In the rows, zero is written as 128.
Each run below is a few steps of one of 6 hidden systems, one row a step.
trace 1, J426 (9 x 18):
[[ 95 156  92  57 152 140 151 138 137 111 139 168 144 101 110 152 109 178]
 [115 140  85 102 142 106 150 166 165 145  72 146 113 130 119 116 145 194]
 [141 135 135 107 118  98 186 148 158  94  68 149 149  99  93  98 149 121]
 [108 134 147 131 166 155 203 140 128  91 127 133 110  72 135  87 158 141]
 [ 98 150 181 116 154 158 125 136 124 126  91 133  78  62 105 127 123 175]
 [ 87 167 138  94 151 167 134 141 127 113  90 164 183 104 108 143  92 166]
 [ 76 175  93 116 114 161 177 157 167 142 101 152 122 150 114 120 133 172]
 [122 160 123  75  83 107 154 134 177 131 101 167 114  86 101  95 156 128]
 [131 117 101  90 189 131 168 122 152  97 112 157 117  69 133  96 144 133]]
trace 2, J426:
[[147  90  92 129 176  91 186 161 139 151 151 116 129 121 144 168  85  99]
 [138 112 152 189 107  95 107 141 131 163  89 102 129 106 181  83 144 137]
 [132 128 175 158 138 179 127  87 125  96 107 127 146 131  99 109 125  48]
 [ 85 145 124 141 109 171 137  94 107 116 201 112 104 112 157 155 102 155]
 [130 150 121  91 120 129  32 123 131 171 120 151 109 160 110 133 138 160]
 [150 110  67 100 130  94 157 129 148 113 126 141 178 164 106 173  87 106]
 [147 108  99 163 102  82 163 146 133 139 140 105 110 147 172  89 179 147]
 [178 107 190 131 143 111 112 116 121 113 114 119  94 104  91 107 158  68]
 [117 108 150 150 181 154 146 121  81 100 173 105 153  89 161 158  84 135]]
trace 3, J522, 9 rows:
[[129 111  99 138  99 100 166 101 131 108 168 123 163  78 189 125 104 122]
 [118 133 134 169 174 185  77 112 128 140  86 119  95 169 134  87 163 142]
 [138 138 140  96  67 113 123  90 120  80 143 131 159 128  80 171  94 113]
 [112 138  99 124 162 140 144 168 101 153 185 135 139 161 174 108 162 165]
 [157 115 157 119 129 104 101 131 141 141  92 109  57 136  67 156 130 123]
 [154 105 118 125 117  76 164 147 116 116 153 134 208  96 170 120 112 105]
 [108 125 142 189 175 189 144 131 139 143 107 110  72 158 131  99 152 107]
 [132 144 177 113  56 113  93  89 121 110 132 128 146  78 112 144 100 114]
 [109 132  85 117 188 171 122 137 117 150 174 152 161 152 173 114 128 124]]
trace 4, J456, 9 rows:
[[119 142 185 151 142 151 123 154  93 128 127 109  74 131 123  92 188 171]
 [122 129 193 114 144 135 142 139  88 106 149 116 133  82  94 179  78 122]
 [ 94 136 103 142 160 144 157 174 118 171 163 129 170 144 171 153  83 140]
 [115 159 130 123  93 134  93 144 170 187  78 152 144 160 103 124 108  97]
 [145 129 104 105  90 117 150  89 160 110 153 158 153 107 142  94 140  58]
 [125 115 100 144 160 149 107  89 159 135 121 122  49 108 161  88 167 148]
 [149 109 147 125 125 104  84  86 107  77  89 107 130  93 112 147 113 181]
 [123 129 108 130 163 151 162 140  82  75 155 120 170 181 121 143 139 171]
 [112 158 152 117  98 120 140 184 120 167 136 121  87 174  78 162 137 155]]
trace 5, J533:
[[123 119  86 136 194 147 124 150 117 150 144 147 176 147 186 102 130 138]
 [118 138 136 152  96 135 127 122 160 133  67 102  76 162  75 156 112 143]
 [143 143 134  99  81  98 150 130 112 104 168 156 201 109 145  98 150  99]
 [119 121 110 134 199 176 126 115 149 135 125 130  46 132 125 109 157 130]
 [136 121 152 122  83  73 113 122 123 126 107 113 146  71 127 173  77 161]
 [130 131 112 142 186 171 125 141 101 115 131 147 192 186 141  93 151 117]
 [ 98 151 141 141  76 142 161 124 147 130 125 104  51 135  85 157 123 150]
 [150 136 149  82 118  87 109 158 111 152 159 165 182  88 156  98 145 103]
 [124 103  92 144 211 167 148 115 159 125 105 120  78 146 113 145 109 111]]
trace 6, J15:
[[148 125 145 110  87  99 126 126  97 130 209 137 171 106 158 123 130  83]
 [132 105 116 161 189 156 109 125 139 172 146 111  59 155 144 124 134  90]
 [152 105 131 151  60  78  92  84 130 123 128  92 125 113 137 160  93 127]
 [153 110 105 144 164 152 113 107 101 107 171 130 167 179 154  97 161  92]
 [122 132 139 152  89 135 134 116 129 137 155  90  35 160 100 153 143 136]
 [172 109 149  98 118  70  79 130  85 135 182 129 161 104 154 127 137 125]
 [143  92 119 167 198 146 148 134 120 131 137  94  94 176 117 154 115  90]
 [129 125 152 177  43  92 124 118 111 138 146  86 133 128 158 140 115 141]
 [148 126 155 130 156 156  95 126 102 140 172 146 151 161 128  96 158  51]]
trace 7, J15, 9 rows:
[[103 147 154 141 176 156 131 179 131 154  57 130 117 141 103 126 125 165]
 [108 157 151 104  83 114 171 147 137 114 109 150 190  87 107 147  86 124]
 [ 91 155 106 122 176 178 157 156 155 160 116 170 147 120 154  84 137 117]
 [106 152 128 112  91 133 121 107 184 141  60 142  96  92  95 132 106 136]
 [129 132  86  84 145 127 129 102 140  91 113 169 191  90 148 103 126 144]
 [102 145 101 129 158 175 148 126 158 110  71 135  87 159  93 118 151 179]
 [125 158 147  75  79  90 136 142 119 100 110 148 158  91  99 129 138 190]
 [120 136 129  96 217 150 168 180 118 124 115 159 146 124 109 110 144 137]
 [ 95 145 152 144 109 120 173 161 148 144  71 115 107  92 113 149  93 170]]
trace 8, J456, 9 rows:
[[115 122 140 158  96 114 160 110 170 123  64 107  93  74 123 136  98 134]
 [110 146 140 128 141 151 131 122 102  95 124 152 196  95 165  74 151 155]
 [ 80 165 128 118 140 201 146 114 147 111 110 139  83 141  77 150 114 154]
 [122 148 113  64  81  76 130 145 124 134 159 150 154  85 137 152 111 179]
 [137 124  91  98 210 136 150 162 152 138  92 161 133 148 107 113 143 122]
 [128 127 118 151  64  87 189 126 167 113  79 108 112 109 115 133 121 139]
 [126 144 164 123 151 142 137 147 105 111 122 154 159  93 149  55 187 140]
 [ 87 144 152 132 153 183 165 110 143 101 109 121  75  94  89 157  97 138]
 [101 148 119 102 107 102 126 150 110 142 148 143 178  85 169 141 101 194]]
trace 9, J402 (9 x 18):
[[109 151 168  97 104 135 153 147  97 131 205 122  93 119  95 172 116 122]
 [142 118 120 105 154  77  95 185 118 200 161 137 136 120 172 132 124 144]
 [156  92 105 166 162 111 139 140 154 151  86 106 130 178 114 151  98  78]
 [130 128 131 184  55 126 147  91 140 112 129 110 162 135 164  93 136  87]
 [110 156 170 135 135 199  82  96 122 132 140 145  92 125 120  77 167  98]
 [128 114 127  97 136 129  92  88 121 125 175 121  84  80 129 182  82 145]
 [141 114  78 126 157 109  87 139  99 133 136 120 159 179 156 146 127 195]
 [149 128 128 139 100 114 160 145 118 108 129 108 126 209  68 153 142 107]
 [151 130 163 128  81  89 155 148 112 138 181 128 131 104 151  88 173  87]]
trace 10, J522 (9 x 18):
[[105 148 102 135 107 119 105 159 165 217 122 140 126 143 161 130 102 121]
 [147 130  88 117  86 110 121 103 197 151  97 151 113 137 117  98 141  74]
 [141 116  83 130 107 121 145  72 155  82 129 132 123 108 162  79 169 133]
 [139 120 132 137 163 160  97  79 101  61 103 115 117 139 116 106 170 176]
 [130 132 147 110 139 134 132 130  70  70 147 116 167 153  90 177 109 172]
 [111 148 154 122 148 126 155 207  85 161 163 120 131 165 112 162 126 159]
 [141 130 168 110 123  84 145 187 140 187 129 131  93 107 103 146 112  90]
 [138 103 121 143 136  98 160 137 167 167 122 134 136  68 175 102 108  69]
 [111 123 124 185 132 174 115  75 168 132  80 120 109 106 161  85 122  97]]
trace 11, J402:
[[132 126  57 113 132 109 175 143 185 140 109 144  93 158 119 111 160 132]
 [167 113 131 123  92  78 133 105 162 101  71 129 107  95 110  89 168 124]
 [140 112 158 136 178 149 143  99 111  62 102 130 136  74 131  87 155 129]
 [ 86 143 173 141 146 164 147 133  95  98 114 109 111  86 121 155 104 197]
 [ 99 164 142  82 129 133 124 175  99 139 129 157 194 127 110 163  94 172]
 [105 147  86 100 146 127 198 185 156 159 140 153 138 158 112 148 113 118]
 [136 134 105 125  81  78 154 149 190 170  86 141 117 111 134  96 141 111]
 [152 115 126 133 152 133 127  88 170 105  69 151 135  91 128  72 150  81]
 [102 125 133 154 138 169 146  70 139  70 101 110  97  71 136 119 121 159]]
trace 12, J533:
[[159 107 167 118 124  82 177 159 105 125 185 109 103 104 107 149 132  79]
 [136  91 142 185 180 131 133 147 123 169 137 105 112  99 190 104 119  94]
 [125 120 161 185 111 149  89  95 134 145  92 100 136 135 123 149  79  83]
 [111 147 111 140  76 166 109  86 124 124 181 137 176 158 154 122 116  92]
 [126 144  93 104 108 139  73  99 148 163 161 138  62 162 124 128 153 140]
 [183  94  93  80 113  45 100 121 128 127 145 126 132 125 122 164 118 138]
 [169  79  92 167 172 101 146 131 112  98 116  97 130 174 152 109 163 146]
 [146 116 191 178  95 119 136 121  97  96 114  80  89 132 103 121 156 135]
 [137 130 195 134 142 147 126 135  71 122 194 126 145 101 140 118 136  85]]

Name the system that made each run.
trace 13, 2 rows:
[[127 122 108 130 101 114 196 115 152  92 136 105  51 110 110 127 155 148]
 [152 119 164 116 159 104  90 134  95 110  98 137 156  75 148  87 160 165]]
 | J522
trace 14:
[[159 117 203 117 151  99  88 164  80 148 137 127 156 103 116 128 126 103]
 [110 109 134 170 167 158 184 138 124 132 153 104 130 125 141 171  67  84]]
 | J15
trace 15, 2 rows:
[[131 115 170 120 127 117 116 109  90 111 171 111 143  61 143 170  76 129]
 [105 126  93 148 191 168 110 149 115 160 137 129 161 180 160 146  95 144]]
 | J456
trace 16, 2 rows:
[[ 96 166 144 132  49 132 163 127 153 116  95 121 106 133  85 148 116 159]
 [129 153 143  68 140 119 141 160 108 128 167 176 164  82 141  92 164 129]]
 | J456
trace 17, 2 rows:
[[ 71 159 136 151  86 163 136 126 118 133 141 107 107 136 133 168  90 189]
 [127 167 143  79 107 116  89 177 114 177 142 171 176 158 110 113 148 119]]
 | J533
trace 18 (2 x 18):
[[106 146  93 108 112 136 117 107 180 167 126 163 106  85 172  82 140 126]
 [140 117  77 113 140 136  94  61 174  98  75 141 111 114 126 113 130 147]]
 | J522
trace 19, 2 rows:
[[131 110 135 156 140 147  62  77 122 143 149 119 126  84 189 114 107 110]
 [128 118 107 157 136 168  67  70 130 114 106 109 133 178 121 156 100 135]]
 | J426
trace 20, 2 rows:
[[100 136  82 152 157 179 165 123 173 126  68 142 154 159 125 120 101 114]
 [ 97 174 118 113  43 133 137 112 167 123  99 154 134 116 120  96 150 155]]
 | J15
trace 21:
[[157 101 115 118 125  68 151 163 122 167 190 127 149 118 159 146 107  80]
 [155  88 131 187 158 109  99 133 140 180 113 101 108 125 182  94 132  91]]
 | J426
trace 22 (2 x 18):
[[125 118  88 147 101  93 114 128 154 168 128 102  55 124 164 126 145 182]
 [191 101 152 109 128  76  84 129 113 114  97 134 169 136  97 123 139  99]]
 | J533
trace 23 (2 x 18):
[[119 170 179 132  64 133 109 143 119 126  87 138 158 150  90  97 159 138]
 [108 152 125  90 150 169 190 140 132 119 185 159 130 132 104 131 127  75]]
 | J426
trace 24:
[[ 91 158 179 139 155 201 155 131  82  91 165 137 150 125 119 115 136 121]
 [ 77 160 137 109 115 156 129 146 129 172 167 131  91 112 123 180  81 154]]
 | J456
trace 25:
[[116 119  92 139 143 140 103  86 122 116 147 127 132  92 200  99 138 178]
 [124 138 123 113 153 158  73  98 124  97  75 128 119 162  81 152 123 181]]
 | J456
trace 26:
[[127 118 135 194 141 159 149 120 161 137  80 114  98 148 139  72 162  84]
 [121 134 174 131  82 141 131  68 125  88 150 119 115  64 117 131 112 100]]
 | J426
trace 27:
[[142 118 146 117 167  92 123 200  84 176 173 121 135 140 145 148 128 146]
 [149 105 137 162 138  94 147 176 131 177 114 103 141 161 123 156  91  77]]
 | J402
trace 28:
[[152 124  97 102 103  80  79 124 110 112 108 131 174 153 131 132 141 196]
 [149 126 122 115 160 132 184 162 115  93 129 130 132 193  72 128 164 113]]
 | J15
